Where one turn sends some rows of the set: a few examples, then the rows asked
lasek: [  9   0  15   7  -7 -23  29 -29 -10  -6  10  29   2]
Gudod: [  4 -16   5   5  24  -9   3  -2   0 -21  21  30   2]
bimo: [ -9   1  24   1  10 -22   0   0  15 -26  13  29  18]
Tonug: [  7  -2  10  13  -9 -43  19  14 -18  -2  -1   8  -3]
moku: [ -9 -13 -10  17  13 -31  10 -23  10  -9  17  19  13]
zan: [-35 -28  16  14   9 -25  47 -12  -4   6  18  35   2]
voniz: [-42 -19  10  -7  12 -22  32   0  -3 -23  29 -17  18]
mab: [-23 -29  12  -6  23 -17  29   8  20 -18  31  14 -12]
voran: [ -6 -39  21   5   7 -46  17  18  -6 -22  15   5  -2]
Ligal: [ -1 -30  -8  14  14 -10  36 -15  -4  -3  29  24  17]
Kol: [ 11 -28  10   1  29 -19  31 -16   9   5   8   4   2]
tez: [-21  -9  23  23 -10 -16  31 -11 -27   6  31  35  11]
Sof: [-16 -24  -6   4   3 -42  51 -20  -7   2  18  12   9]
gugi: [ -4  -4  21  -2  15  -4  21 -11  27   5   4  22   5]
para: [  9 -13  36  -7   9 -22  35  28  -9  11  11  -7   7]
gumom: [-22  -2  17   4 -16 -19   7   4  -2  22  21 -17  15]
zeri: [-20 -26  -8  22  17 -26  33   7  10  -9  23  32   4]
dip: [-34 -26  35  -2  -5 -29  15  -8 -21   2  32   9  33]
vek: [-15   6  15   7   9 -23  24  13 -38  20  16  17 -14]
sibi: [-47 -19  30 -10  -8 -19  29 -18 -19   2  22  28   0]
Fakup: [-11 -23  12   1 -14 -35  28 -16 -24 -27  26   7  18]
saluk: [-36  -5  21 -26   6 -21  10  -4   7  10  17  -6  24]
leviz: [-33  -3   9  -9   3  -3  -2  -8 -31   2  15  -7   3]
Binid: [  2  -6  47 -15  -2 -29  27  20   8  -1  21  23  15]
viz: [-24  -1   7  13  11  -2  38  -6   6   2  31  33 -14]
bonu: [  0   3  32   0   1 -43  21  11   1  13  12 -13   7]
Noz: [-44  -5  29 -13   6  -9  33 -16 -28 -15   8   9  10]
kanel: [-26 -12  12  14   5 -12  -4   7 -15  28  28  -1  -9]
gipil: [-12  21   3 -11   2 -22  17   4   3  16  -2   0   4]
sanu: [  0 -25  15  12  19  -9  -2   9   2  -9   0   1  22]
Sinon: [-24 -24  18   0   7 -14  61 -17 -15  -5  17  17  22]
Lef: [ -6   2  28 -30   7 -15  35   8 -30  18  20  12   4]
Komo: [  5   3  27 -11  13 -49  13  17   0 -15  17  10  -4]
fazog: [-37 -22  12  21  16   2  16  -6 -20 -12  24  -6  16]
puso: [-53  -4  19   1   0 -10  10  10 -18 -11  14   5 -10]
fome: [ -5 -12   6   0   1 -13  14  12 -22  24  20 -19   9]
pemep: [  6  -7  38  -9  23 -18  16  20  -3 -22   8  18  -1]
Fet: [  2 -18  28  -1  -2 -30  25  15  -6  35  33   6   5]
Detu: [-15 -35  28 -12  12 -10   8  21  18   0  18  12  22]
Mola: [-22 -11  12   0  -6  -1  31   0 -28 -38  22  20   8]
vak: [  3 -13  14 -18   8 -18  53 -13 -14 -14  18  24  -7]
Nug: [-22 -15  19  -1  28 -12  31 -12 -18  29  24  -9   6]
gubor: [-41  -7  18  -9 -21  -9   4  -8 -13   9  26   6   9]
keba: [ -4  -3  25 -13  -4  -9   7  26 -24 -13   7  16  21]
Fozal: [ -5 -11  -2   3  17 -36  12  19   7 -26  24  27  -1]
Mazon: [ -6 -31  27  -2  -3 -29   9  29 -29   7  25  20  11]
vul: [-45 -14  21 -12  -5 -31  52   3 -18 -15  14  11   0]
Fev: [-38  10   7   0  27 -13  33   3  -6   8  16  -6  -9]

gipil -> Tonug
voniz -> Fev
zan -> sibi
Where do these go?
Kol -> vak
Noz -> leviz
puso -> kanel

Where one turn sends some rows of the set: a few examples, then the rows asked
zofi: [ -3 -29 -10  -9  11  -1  30 -15  11 -33  -1  21 -22  22  -4  20 -19   4
 -18 -17   3 -18  -2  15 -18 -20]
fabo: [-15 -18 -19  10   8  -5  26  -5  21   2  -8   7  -7   5 -18   1 -22 -31
   0 -33  24   7 -14   9 -17   0]
rubu: [ -6 -18 -18   5  11 -13  25   1  24   8  -5   7  -4  14 -22  -7 -10 -29
  -1 -31  28   0 -17  14 -12   0]
veg: [ -2 -29 -20  14   2  -2   6   0  14  22  24   0  30  18 -22  -8   6 -27
 -26 -22  -4  -1 -15  -1   5  10]
taru: [  9 -10 -15  24  -9 -19  -4   2   6  -5  13 -10 -18 -33  -8  14 -15 -10
   3 -23  -9 -35   2 -17  11   4]
tik: [  3   6  -8  19  -7   7   1  -8  12 -24  17 -12   4 -16  -3  28 -15  11
  -8  15  18  10 -13  -4 -16  -8]
kob: [ 10 -13 -14  30  -9 -15  -6  -3   4  -2  15  -3 -10 -31  -2  11 -15  -7
  12 -15 -16 -36  -4 -17  10  12]
Nubav: [ -9 -29 -20 -11  12  16   1  -8  -5  -1  -7  -4   4  10  27  10  -2   9
  -8  35  10   0 -25  12   2  -7]
Kadu: [  1  -4  -8  41  -8 -13  -3  -5   4  -4  14  -6  -9 -27  -8  10 -23 -10
   6 -20 -16 -29  -5 -17   4   2]
fafod: [ -3 -20 -22  10   7   3   3  -3   9  19  23   0  37  10 -15 -14  -1 -24
 -23 -25   1   3  -9  -5   9  12]
Nurip: [-11 -40 -21  11  10  -4  -2  -6 -13  18  -9   1 -11  -1  21  -6 -10 -12
   7   0 -25 -39 -17  -3  22   3]
fozab: [ 17 -12  -7  30 -10 -20   2   7   2  -2  18  -7 -13 -32 -12  11 -16 -10
   9 -15  -8 -28  -2 -15  12   2]
Sus: [ 10 -40 -13  -9  -2  -1   7  -8  -1  -3  28  21  18  29   2  13   3   7
 -35  -9 -25 -25   3   1   0 -17]
siro: [ -9 -35 -19  -1  14  16  13 -21   8  -3  -9 -12   2   5  25   6  -7   8
 -14  36   5   1 -26  20  -7  -6]
Kif: [ 10 -44  -3   1   2   6  17 -15   1  -5  29  15  13  25  -7  12   4   6
 -38 -12 -23 -23   9   0  -5 -17]
nalu: [  3 -30 -16   9  -1   1   1  -1  12  23  28   3  30  20 -18  -9   7 -23
 -27 -27   2   2 -10  -1   8   1]
papo: [  4 -45 -21   7   7   0 -11 -14 -11   8 -16  -2 -16   0  26  -3  -7 -11
   0   6 -15 -37 -20  -4  23   2]
vosin: [  9 -41 -10  -2  -3   9  15  -8   0  -4  26  18  18  27 -12   6   2  10
 -38  -8 -21 -27  11  -1   0 -12]
pemi: [-12 -17 -15  11  15 -12  26  -3  28   6  -4   8 -13  13 -19   2  -6 -32
  -3 -29  25   3 -20  12 -14  -3]
kan: [ 15  -7 -10  31 -10 -11 -10   4   3  -3  13   0  -9 -31 -11   9  -8  -8
   6 -25 -13 -31  -3 -16  13   3]
Zibu: [-12 -19 -23  12  21 -17  19  -1  28   0  -7   1 -11  12 -15  -3 -20 -24
  -1 -27  22   6 -18  13 -15   0]
bifoz: [  7  10 -17   9  -3  -1  13 -14  10 -17  21 -16   5 -28  -8  25  -9  15
 -10  14  15   3  -5   2 -14  -3]
Dum: [  8   8 -12  16  -3   3  12  -4  17 -16  14 -10  12 -28 -13  21 -16  13
  -5  17  16   6 -12   7 -13   0]
Misi: [ -1 -35  -6  -4   5 -13  30  -9   9 -20  -2  18 -31  21  -1  24 -12   3
 -15 -11   1 -21   4  12 -24 -25]
tudu: [ -3 -49 -17  15   7   2 -10 -13  -7   9 -11  -2 -19   2  27  -6   3 -13
  -3  -5 -24 -36 -17  -1  20  -4]
lafe: [ -7 -53 -24  12  12  -7 -13 -10  -6  10 -11  -4 -18  -4  25  -8  -5 -17
  -4  -3 -11 -34 -10  -2  22   1]
pogip: [  7   6  -8  15  -5   6  22 -10  11 -17  25 -17   7 -25  -3  16 -12  12
  -7  17  18   6  -9   6 -13  -2]
penin: [  1 -34  -6  -3  14  -8  41  -9  12 -21  -2  21 -20  18 -10  15 -14   1
 -12 -16   4 -25   1  16 -25 -18]
zuko: [  0   5 -11  20  -3   5   4  -9  14 -14  23 -14   4 -35  -5  22 -14  13
  -6  12  12   2 -13   3 -17  -1]
bifi: [  8 -36  -4  -6  -9   7  14 -11 -11  -1  28  18  18  18  -1  12   8   3
 -37  -8 -21 -24  13  -6   2 -13]
kobip: [ -2 -27 -22  11  -5  -6   2  -1   9  32  23   6  34   9 -14  -7   1 -28
 -18 -25  -5   0  -9  -5   0   3]
Bima: [ -1 -29  -5  -5  10  -1  34 -11  14 -21  -2  27 -25  20 -10  15  -8   3
 -13 -15   6 -23   7  10 -19 -25]
tedol: [ -7 -27 -19  -3  13  19  -1 -19   0  -3  -9 -13  -1  -3  23   8  -7   9
 -17  33  13   2 -27  16  -4 -12]
sipa: [ -6 -34 -21   3  20  18   9 -20  -2  -7  -3 -13   2   7  31  -4   1  10
 -16  29  11  -1 -27  16  -3  -9]
bil: [ -9 -33 -26  -2  17  11   4 -27  -3  -1  -4 -10   7   2  25   3   0   9
 -17  34  12   4 -20  15  -4  -6]
kur: [  4 -51 -19  18  15  -7 -11  -2 -11  10 -10  -3 -17   0  22  -9  -1 -12
   0  -5 -15 -35 -18  -5  23  -6]

bil -> lafe
fabo -> zofi
Misi -> bifi
Where do these go?
rubu -> penin
tudu -> kan
vosin -> veg
tik -> Nubav
kob -> zuko
kur -> fozab

Where one turn sends some rows of the set: a few examples, then the rows asked
sidir: [ 26  10  -4  -2 -18  -8  -4 -11  36  -4  22  38 -12 -14 -26 -25 -10]
zupas: [ 17  20   3   7  23  14   0  -2  10  15  19  17  17 -15  -8  20 -24]
zek: [ 30  21  26  -3 -19  -2 -16   4  22  11  11  32 -12  -7 -22 -12 -43]
vatu: [ 51  15  -3  -1   3  -2  11  -3  -6   0 -33  20  -7  13   2 -13  -8]
Gib: [ 23  12  26  25 -20  14 -22 -19  12  -2  20 -11   5  10  -7   7 -14]
rufe: [ 23  14 -11   4 -16  -6   3  22  -2   7 -18  37 -27   2  -6  -2   1]
sil: [  9  16 -21  23 -16   6  15 -12  -6  -6  -6  41 -24   6  -2 -13  -5]
gez: [  5  36  -4  -4 -18  13 -17 -20  -6  11   7  47  -1  16 -28  -5  -1]
zamun: [ 37  26  16   5   8  20   1 -20   9   0   1  49  13  -6 -25 -28 -20]
fozam: [ 14  -4  12  16 -19  -2  -6 -20   6 -14  11  12   9 -11   1 -36   3]
zipok: [ 24  14  26  14  -8 -10   3  18  -5  18 -23  29 -17  20   4   1  -9]
zak: [ 16  18   2  13  14   6 -13   0  25   9  18  -3   8 -27  -7   9 -12]
danul: [ 42  24   0  10 -10  17  26 -14  -5   4  -5  15  21  -8 -13   1  17]
rogop: [ 31  21  11   2  -8  -4 -37 -22 -16  -9  25  15 -13  -3 -22   2 -10]
pubim: [ 30  -1   3 -16  -8   3 -18   3   1 -22  11  14  13   2  -1 -18 -35]
nibe: [ 21   7  11  20 -16 -26  10  -7 -14  -3  -9  28 -23  10   5 -10 -33]
teded: [ 26   6   9  17   8   3   5   4   3   8 -26  29  -8  20   1 -21  17]
Sopu: [ 29 -12  11  -8 -12 -23  -2  14   6  19  22  13 -15   5 -12   5  -1]
gito: [ 43  23  21   2 -19  -8  20 -32  34  -4  10  30  11   5 -12 -12 -21]
bezul: [ 10  14   3 -10 -21   6 -11  -1  26  -3  11  22  16  40 -13   8 -19]
lod: [ 22  29  30  15 -32  -7  -2 -39 -13  12   1  22   2   3  -5 -12 -12]
dumi: [  7   2   9  24   2 -21 -10   4  13 -13 -10  16 -13  27  -4 -21  -3]
reme: [ 14   6   4  16 -11 -14 -10 -28   8 -10  34  24   7  16 -26   9  13]
zet: [ 20  33   1  20 -17  13  12 -11  14  -8 -18  16 -11  34   3   5 -16]
zoril: [ 14  19   6  11  23  -4  10 -23  15  22  20  26  16  -2 -13  23  -9]
ret: [ 13  16  30  22  -7  15 -10  -2  38  11   6  37  11  10 -22 -19 -14]
vage: [ 26  31  -1   4  12   9 -18   2  -5 -17 -22  21 -15  22  -8 -15 -21]
pon: [ 25  25   2   5  22 -18  -3 -32   7  17  20  19   1 -18 -18   6  -1]
Vodo: [ 34  12 -12   7 -22 -12  19   5  20  -1 -25  14 -12  18  -1   2   3]
tetig: [ 27  25  12  10  10 -17 -10 -21  18  11  18  -7  -2 -25  -9   7 -11]
Bosi: [ 43   3  -3  -7 -17 -10  29  -3  -6   2  18  19  -2 -13  -4   6   5]
buf: [ 19   2 -11  22  -3  34 -17 -13  -3 -12  23  18  14  -5 -16  -2  -8]
pez: [ 26   4  18  -2   6   2 -28  17  -1  29   1   9  -5  13 -26  -2   0]
rup: [ 32   8   8  11 -12   2   1 -22 -13  -9  23  24  21  14 -14  21 -33]
tar: [ 39  29  19  11   1  21  -8  -1  -3  22 -17   6  19  12 -23   2   6]

nibe -> sil
zek -> sidir
Where do these go?
vatu -> teded
bezul -> pubim
tetig -> pon
rup -> buf
danul -> tar

Where one turn sends some rows of the set: a few examples, then the rows asked
suvu: [ -7 -26 -15  -5  -4   7  -3  19 -38  -4 -13 -19   6  -5 -13 -24   8  16
  -7  16 -26  -3  10]
mibad: [ -5 -36  35 -25 -11   0  27  -7  -8 -30  -5 -10  -1   9 -15 -11 -11  18
  15 -30 -14  24   2]
padi: [ -2 -31  10  36   4   7  15 -14 -14   6  -9  -4  10 -14   2  -3 -10  11
   3  18 -12   3   8]
baga: [ -8 -20   5 -32 -14  -8  14   3  -3 -39  16   2  11  22 -20   1  -5 -16
   4 -25 -11   6  10]
rav: [  3  -4   7   7 -12  -4  -4  -2 -10  15  -2 -28  21  -7   5  -1  10  -7
 -28  -4  -1 -24   9]
Zelo: [ -7 -42  13  14  24  18   2 -13 -11  10  -3   9  -4  30 -16  -2  -2   9
   0 -38 -10  -3  11]
Sugez: [ 23 -22  13 -12  -7   5  11  -8   1 -13   3  -6   7  48 -15  -7  10   4
  -8   9  12  13   7]
Gevig: [ 21 -14  26 -19 -14  11  12 -20 -16  -6 -18 -15   9  46  -9 -10   5  31
   5   4  -6   7   0]
maluv: [-19 -21 -17 -29  13  -4  -2 -23 -17   7 -10   4  18 -22  -5  12 -21   5
  -2 -30 -23 -10   1]
Vobu: [ -2 -40   3 -26  21   2   7 -17 -13   4 -14   0  13 -36  -4   1 -11  19
  -5 -40 -11   2   7]
fala: [ -1 -14   7 -26 -30   9   7 -16 -18   6  -1   0  10 -21   9  -2  -4 -15
  -3  33 -11   1  13]
Buvi: [ 13 -26  11 -26 -20   8   7   4 -20  -6  -3  -1   1 -27  -5   1  14 -12
   5  27  -1   2   8]
velun: [ -8 -42 -12 -26  20  -9  -4   2 -11   6   1   9   9 -20  -7  11 -11  -1
  -3 -29 -22  12  20]
ripiz: [  3 -29  19 -23 -25   9   8 -19 -19   3 -18 -17  -1 -28   0  -2   1  -3
   7  27  -8   3  -5]
seb: [-19 -29  -9  -7  17  21  -6  -8 -28   2  -2  12   4  37 -21 -15  -3  11
  -5 -32 -22 -16  14]
Faviz: [ 12 -13   5 -12 -10   5   8 -36  -9 -16  -4   1  18  53  -5  -7   0   7
   3  19 -15  -3  12]
defe: [-14  -8  24 -25 -20   0  27 -40  -7 -27   3   4  23  14   0  -5 -23   3
   6 -28 -21  -5   8]
gazu: [-10 -26  16  -5  10  18  -7 -22 -15  17  -6  -6   7  30  -8 -11   1  13
 -16 -49 -12 -22  11]

ripiz -> Buvi
gazu -> Zelo
Sugez -> Faviz
Where do these go?
Vobu -> velun
mibad -> baga
suvu -> rav

